In the data rows, 128 means zero.
Here are some numbered points:
Array([ 94, 117, 142,  91, 105,  93, 147, 120,  56,  82, 193, 125]) 0
Array([138, 160, 112,  80, 148,  80,  75, 152,  98,  81, 186, 155]) 1
Array([ 87, 104, 153, 158, 137, 129, 114, 163, 115,  45, 198, 127]) 2
Array([ 95,  75, 151, 162, 117, 220, 139, 164, 198, 141, 126, 140]) 3
Array([139, 179, 161, 123, 145, 103, 161, 133, 187, 119, 117, 123]) 4
Array([143, 102, 161, 163, 128,  93, 125, 117, 122, 110, 117, 116]) 5
Array([125, 199, 106,  80, 133,  65,  67, 176, 110,  63, 206, 112]) 6
Array([116, 200,  60,  82, 128,  78, 139, 117,  69,  76, 168, 135]) 7
Array([134,  68, 156, 125, 120, 169, 145, 143, 163, 129, 106, 120]) 8
Array([ 81,  89, 114, 107, 138, 194, 100, 147, 124, 109, 164, 162]) 9
Array([132, 147, 131,  92, 117, 132, 134, 133, 127, 110, 184, 124]) 10
Array([ 89,  76,  96, 112, 151, 142,  86, 144, 174, 132, 116, 169]) 11
Array([135, 118,  96, 153, 139, 126, 106, 123, 106, 125, 226, 110]) 12
Array([126, 156, 152, 102, 117, 138, 126, 142, 135, 114, 182, 103]) 13
Array([162,  60, 158, 129, 116, 147, 123, 151, 178, 129,  92,  71]) 14
Array([112,  75, 153, 169, 135, 116, 139, 126, 166, 162,  73, 115]) 15
Array([106, 204,  81, 138, 156,  87,  82, 113, 102, 148, 152, 142]) 16
Array([131, 165,  97,  49, 132,  74, 106, 142,  89, 105, 191, 126]) 17
Array([104,  75, 113, 116, 158, 135,  90, 135, 155, 135, 123, 148]) 18
Array([ 98, 148, 129, 143, 142, 111, 116,  98, 127, 159, 120, 161]) 19
Array([132, 132, 116, 127,  74, 134, 163,  81, 117, 137, 135, 104]) 20
Array([133, 154,  77, 120,  88, 182, 142, 114, 168, 137, 108, 193]) 21
Array([111, 214, 133, 145, 142, 172, 124,  85, 196,  99, 102, 161]) 22
Array([ 68,  85, 135, 172,  83, 173, 181, 153, 148, 121, 121, 191]) 23
Array([129, 107,  80, 143, 134, 114,  92, 115,  91, 123, 236, 110]) 24
Array([138,  83, 183, 163, 128,  93, 117, 112, 156, 103, 105, 123]) 25
Array([109, 216, 123,  94, 168, 105, 135, 107, 152,  96, 119, 164]) 26
Array([162, 187, 152, 164, 165,  67,  96, 133, 135, 131, 141, 111]) 27
Array([154, 198, 179, 132, 155, 123, 153, 136, 148, 133, 114, 153]) 28
Array([182, 137, 172, 143, 101, 131, 172,  92,  91, 109,  91,  71]) 29
Array([130, 138, 119, 173, 177, 121, 148,  88, 148, 140,  76, 136]) 30
Array([145, 193, 157, 197, 191, 105, 172, 115, 116, 124, 106, 105]) 31
Array([ 99, 174, 108, 113, 147,  94,  86, 129, 117, 117, 184, 136]) 32
Array([125,  94,  98, 134, 137, 164, 174, 101, 115, 164,  76, 203]) 33
Array([ 98, 149, 109, 163, 128, 100, 135,  84, 139, 201,  69, 179]) 34
Array([125,  81, 138, 138, 133, 131, 134, 206, 148,  91, 187, 114]) 35
Array([124, 171, 145,  59, 137, 100,  97, 209,  67,  64, 219, 111]) 36
Array([123, 122, 142,  77, 137,  66, 114, 141,  99, 147, 205, 114]) 37
Array([156,  89, 145, 153, 124, 155, 160, 127, 120, 131,  84, 100]) 38
Array([106, 189, 131,  95, 128, 121, 147, 179, 126,  94, 137, 198]) 39
Array([119, 155, 155, 113, 138,  92, 115, 162, 112,  88, 172,  95]) 40
Array([113, 100, 101, 154, 152, 139, 181, 120, 215, 126,  46, 178]) 41
Array([142, 145, 150, 140, 129, 142, 144, 126, 139, 126, 115, 115]) 42
Array([111,  73,  69, 175, 139, 173, 151,  92, 168, 148,  71, 151]) 43
Array([117,  97, 106,  82, 141, 141, 142, 130, 113,  92, 136, 118]) 44
Which point above is nearest to each new point by angle? Its number follows each.
Array([120,  81,  89, 177, 151, 207, 102, 133, 153, 153,  64, 118]) 43
Array([111,  89, 128, 119, 128, 140,  81, 151,  87, 175,  92, 113]) 18
Array([138, 179, 130, 176, 170, 105, 178, 116, 111, 116, 109, 118]) 31
Array([ 88, 199, 108, 124, 149,  85,  63, 131, 118, 126, 203, 148]) 32
Array([112, 107, 122, 128, 159, 161, 152,  98, 172, 105,  70, 181]) 41
Array([111, 148,  92, 131, 157,  68, 119, 101,  83, 155, 159, 145]) 16
Array([ 52,  88, 109, 137, 118, 111,  85, 164, 124, 107, 182, 121]) 2
Array([114, 220, 114, 103, 123,  55, 161, 107,  94, 104, 153, 157]) 7
Array([109, 121,  99, 125, 150, 133, 178, 124, 185, 120,  84, 180]) 41
Array([170,  87, 141, 178, 106, 140, 108, 125, 163, 144, 121,  86]) 14
Array([124, 104,  94, 152, 149, 178, 121, 137, 127, 144,  94, 136]) 43
Array([148, 187, 146, 135, 148, 125, 153, 133, 133, 124, 106, 152]) 28
Array([151, 177, 173, 131, 145, 140, 158, 128, 149, 137, 112, 141]) 28
Array([183, 128, 155, 132,  93, 127, 186,  90, 105, 104,  70,  75]) 29
Array([115, 105,  86, 143, 154, 152, 198, 122, 228, 114,  43, 198]) 41
Array([102, 135, 104, 154, 127, 103, 115, 104, 137, 176,  90, 181]) 34
Array([145, 120,  95,  90, 159, 138, 150, 134, 126, 150, 114, 160]) 33
Array([142, 128, 147,  79, 142,  61,  76,  97,  66, 152, 192, 106]) 37
Array([100,  74, 138, 189, 106, 174, 175, 166, 131, 129, 151, 163]) 23
Array([157, 113,  95,  86, 163, 166, 150, 130, 130, 149,  96, 157]) 33
Array([138,  86, 150,  90,  94, 157, 155, 151, 135, 116, 121, 133]) 8
Array([ 83,  96, 132, 127, 132,  93, 130, 104,  61, 104, 214, 116]) 0
Array([ 75,  42,  94, 161, 118, 203, 108, 103,  89,  95, 163, 114]) 9
Array([127, 121, 120, 129, 149, 157, 169,  93, 185, 118,  59, 175]) 41
Array([100, 111, 151, 135, 140, 105, 102, 145,  99,  70, 204, 123]) 2
Array([116,  85, 138, 179, 145, 111, 129, 118, 168, 160,  60, 131]) 15
Array([146, 196, 141, 156, 108,  77, 115,  66, 120, 135, 148,  92]) 27
Array([137, 137, 128, 125, 144, 153, 162, 106, 179, 117,  80, 156]) 41
Array([ 98, 103, 135, 159, 137, 130, 107, 151, 106,  65, 212, 122]) 2
Array([105, 142, 128, 122, 143, 105, 115, 111, 126, 131, 139, 158]) 19
Array([ 89,  98, 154, 176,  92, 161, 165, 131, 149, 120, 117, 167]) 23
Array([118, 150, 133, 162,  95, 138, 126,  86, 130, 194,  87, 142]) 34
Array([129, 170, 114,  87, 131,  94,  85, 172, 128,  85, 164, 121]) 6
Array([115, 162, 161, 106, 147,  78, 127, 171, 106,  55, 209,  88]) 40
Array([ 95, 117, 151, 126, 136, 124, 104, 149, 140, 146,  75, 129]) 15
Array([150,  96, 176, 140, 128, 120, 129, 135, 129, 136, 136,  51]) 14
Array([160, 130, 104, 130, 136, 176, 149,  93, 107, 172,  48, 184]) 33
